28,96,64,126,242
The third entry from the right -> 64
Give the entry just right of 64.
A: 126

 -7    0  -10   -6   -5   -3  -17  -18   18
-19   -9   19    5   -8  -22    4   -1  -14
-12  -20  -24   -2    0  -38  -20  -29   -9
 -3   -9   -5    3    3  -14    3    2  -24
  4  -29  -49    0   13  -44  -20  -29  -23
Rows and columns are numbered from 0.
Give the entry in the bottom-left corner.
4
Give the entry in row 0 and column 1.
0
Give the entry at row 0, column 0.
-7
The entry just right of -19: -9
Give the largest entry.
19
Give the top entry of the column that holds the smallest entry.
-10
The entry directly below -18: -1
The bottom-right entry: -23
The entry directly below 2 -> -29
Give the entry at row 2, column 2.
-24
The entry just left of 18 is -18
The centre entry -> 0
The entry just right of the largest entry -> 5
Give the entry just right of the smallest entry.
0
The entry directly above the smallest entry is -5
Give the entry in row 1 and column 0.
-19
The bottom entry of the column that holds the smallest entry is -49
Give the top-right entry.
18
The entry just right of 2: -24

Read these off the table that follows.
1) Which number is the smallest entry in the last row?
2) Which number is the 5th-last entry, reading row by row?
3) Which number is the 3rd smallest entry?
4) Which number is the entry directly above 58?
5) Which number is the 2nd largest entry?
6) Which number is the fifth entry, reading row by row?
7) Which number is the largest entry in the last column?
8) Which number is the entry just right of the centre entry?
[[-15  18  19  28  31 -22  -3 -22 -10]
 [  1 -39 -20 -16  -7  57 -15 -32 -16]
 [ 30   0   8 -32 -29  35  29 -16 -41]
 [  0 -13  -7  -5  -1  16  -5 -10  -2]
 [  6  31  -5 -12 -33  -4  58  13 -48]
 [-11  -7 -32  -4 -42  -4  39  20 -15]
 [ 21   8   5 -25 -27  21  30  -7 -36]
 [-12  -4 -31  -6 -38  -3  44  16 -26]
 [ -5  26  29  24  34 -31  -3 -11   4]]
1) -31
2) 34
3) -41
4) -5
5) 57
6) 31
7) 4
8) -4

Questions about the row below.
1) The entry just left of 6?
2) The entry just right of 49?
[-18 -23  -2 -58   6  -7 -20 -16  49  38  20  -3]
1) -58
2) 38

Read these off the matrix that follows.
1) What is the entry directly above -286?
2) What is the 1st entry, reading row by row?
3) What is the smallest entry in the last row?
4) What is the second smallest entry?
5) What is the last entry, reading row by row?
6) What is the entry in the top-right corner?
7) What is the entry just left of the largest entry?
8) What is the entry directly below -286?
[[ -61 -260  100  311  -70  197]
 [  97 -286  141  170 -185  319]
 [-956  280 -424  433  612 -168]
 [ -52  536  230  180  648   27]]
1) -260
2) -61
3) -52
4) -424
5) 27
6) 197
7) 180
8) 280

data = 42,44,21,-47,7,19,-5,-15,-9,-9,-30,-25,-65,4
The 2nd entry from the right is -65
The first entry from the left: 42
The entry just left of -5: 19
The third smallest entry is -30
The third largest entry: 21

M = -9; 11; 2; -17; -22; 31; -50
The entry just left of the centre entry? 2
The entry just right of 2? -17
The entry just right of -9 is 11

Questions about the row below.
1) The entry just left of 23?
2) The entry just right of the smallest entry?
3) The last entry?
4) The entry just right of 13?
[ 13   1 -13 -55 -20   7 -25 -41  23  22]
1) -41
2) -20
3) 22
4) 1

-4; 9; -2; 2; 28
-19; 23; 10; 19; -3
13; 2; -10; 10; 14
3; -8; 6; 8; -19
-3; -3; 13; 3; -14
3; 32; -2; 16; 6
-13; -7; 13; -9; 12
17; 2; -4; 10; -11
-58; -20; 35; -17; 19
Rows and columns are numbered from 0.
The entry in row 0 and column 1: 9
The top-right entry is 28
Find the entry just left of the largest entry.
Answer: -20
The entry at row 1, column 1 -> 23
Find the entry in row 0 and column 0.
Answer: -4
Find the top entry of the column that holds the largest entry.
Answer: -2
Find the entry in row 1 and column 2.
Answer: 10
The entry in the bottom-right corner: 19
Find the entry in row 2 and column 1.
Answer: 2
Find the entry at row 1, column 0.
Answer: -19
Find the entry at row 2, column 0.
Answer: 13
The entry just right of -7: 13
Find the entry at the centre.
Answer: 13
Find the entry in row 2 and column 2.
Answer: -10
The largest entry -> 35
Find the entry in the bottom-left corner.
Answer: -58
Find the entry just right of the centre entry.
Answer: 3
Find the entry directly above the smallest entry.
Answer: 17
The entry directly below 32 is -7
The entry directly below the centre entry -> -2
The entry just right of the largest entry is -17
The entry directly below -9 is 10

5; 13; 9; 12; 0; 15; 7; 4; 14; 14; 0; -18; 17; -52; 8
29; 15; 3; 15; 24; 16; 29; 29; 16; -16; 2; 7; 16; -17; 10
17; -38; 10; -40; 16; -40; 16; 16; -41; 2; -1; -15; 11; 8; -39
5; -17; -27; -19; -2; -18; 6; 4; -19; -22; -3; 2; 20; 15; -20
9; 3; 0; 3; 14; 2; 8; 9; 2; -18; 2; 23; -18; 33; 4
-6; 10; 31; 10; -2; 12; -6; -6; 11; 28; 2; -26; -4; -34; 8
14; -14; 36; -13; 24; -12; 11; 14; -14; 24; 3; -17; -13; -17; -12
7; 27; -33; 25; 1; 24; 4; 6; 27; 14; 0; 65; -15; -29; 23
The 3rd entry, reading row by row is 9
What is the smallest entry in the first column? -6
The entry just right of -34: 8
What is the third entry on the main diagonal? 10
The bottom-right entry: 23
What is the entry just left of 20? 2
The top entry of the column that holds the smallest entry is -52
What is the 2nd entry on the diagonal from the top-right corner? -17
What is the entry in the top-left corner? 5
The first entry on the diagonal from the top-right corner -> 8
The entry just left of the largest entry is 0
The 2nd entry from the end, reading row by row: -29
What is the second smallest entry? -41
What is the entry directly below -34? -17
The largest entry in the last row is 65
The 2nd largest entry is 36
The entry directly above 28: -18
The entry in the bottom-left corner is 7
The smallest entry in the last column is -39
The smallest entry in the last row is -33
What is the entry just right of -16? 2
What is the second entry, reading row by row? 13
The fifth entry, reading row by row is 0

[[-188.08  -54.91 -120.94 -114.53 -106.08  -13.98 -232.39 -167.53 -105.99
  -118.11 -106.29]
 [-213.99 -121.85 -150.37  -94.15  -94.43  -95.57  -81.45 -127.45  -81.58
  -154.72 -154.62]
 [ -95.96 -195.79 -129.23  -92.49 -123.54 -142.94 -184.13 -119.44  169.75
  -121.79  -98.97]]
The entry just right of -94.43 is -95.57
Which number is the entry just left of the centre entry?
Answer: -94.43
Which number is the second largest entry?
Answer: -13.98
Which number is the 1st entry in reading order?
Answer: -188.08
Which number is the entry just right of -92.49?
Answer: -123.54
Which number is the 3rd largest entry?
Answer: -54.91
Which number is the entry just right of the smallest entry?
Answer: -167.53
Which number is the fifth entry in reading order?
Answer: -106.08
Which number is the third smallest entry?
Answer: -195.79
The entry just right of -81.58: -154.72
The entry just right of -195.79: -129.23
Which number is the smallest entry?
Answer: -232.39
The second smallest entry is -213.99

X =
5; -21; -28; -26
-4; 1; 23; 30
-2; 9; 1; 18
8; -23; -24; 2
2; 25; 4; -38
-6; 9; 26; 7
-5; 51; 41; -9
3; 23; 36; 1
-5; 11; 19; 36
8; 3; -18; -46
-6; 44; 23; 5
3; 29; 14; -5
2; 12; 24; 14
5; 14; 22; 12
Indices start at 0.
Report the entry just left of -38.
Answer: 4
Report the entry just left of the largest entry.
Answer: -5
The entry at row 2, column 0 is -2
Report the entry at row 2, column 1.
Answer: 9
The entry at row 0, column 0 -> 5
Report the entry in row 0 and column 1.
Answer: -21
Report the entry in row 1 and column 0.
Answer: -4
Report the top-right entry.
Answer: -26
The entry at row 2, column 2: 1
The entry in the bottom-left corner: 5
Report the entry directly below -46.
Answer: 5
The entry in the bottom-right corner: 12
Report the entry just left of the smallest entry.
Answer: -18
The entry directly above 25: -23
Report the entry directly above the smallest entry.
Answer: 36
The bottom entry of the column that holds the largest entry -> 14
The entry at row 0, column 2 is -28
The entry just left of 4 is 25
The maximum is 51
The entry in row 1 and column 2 is 23
Report the entry directly below -38.
Answer: 7
The entry just right of 41: -9
The entry directly below 30: 18

x = ((-1.306, 0.349, 0.059, -1.216, 1.329, 0.281, -1.156, 0.215, 0.265, 0.430, -1.058, 0.546), (-1.048, 1.343, 0.252, -1.473, -0.211, 0.568, -0.739, 0.286, 1.588, 1.258, -0.456, 1.295), (-1.043, -1.250, 0.219, 1.289, 0.592, 2.085, -0.888, 0.511, -0.499, -1.151, -0.858, -1.226), (0.760, 0.992, 0.251, 1.437, -0.565, -0.139, 0.780, 0.217, -0.098, 0.838, 0.745, 0.669), (0.768, 0.364, 0.377, 0.385, 0.703, -1.542, 0.495, -0.113, 1.002, 0.437, 0.378, 0.551))
The 1st entry in reading order is -1.306
Read off the entry just right of 1.343.
Answer: 0.252
Read off the fourth entry in reading order.
Answer: -1.216
Read off the third largest entry.
Answer: 1.437
Read off the 5th entry in reading order.
Answer: 1.329
The 2nd entry in reading order is 0.349
The entry just left of 0.495 -> -1.542
The entry just right of the smallest entry: 0.495
The entry just left of -1.156 is 0.281
The entry just right of 0.437: 0.378
Read off the second largest entry.
Answer: 1.588
The entry just left of 1.588 is 0.286
The entry just right of the largest entry -> -0.888
Read off the entry just right of -0.858.
Answer: -1.226
The entry just left of 1.437 is 0.251
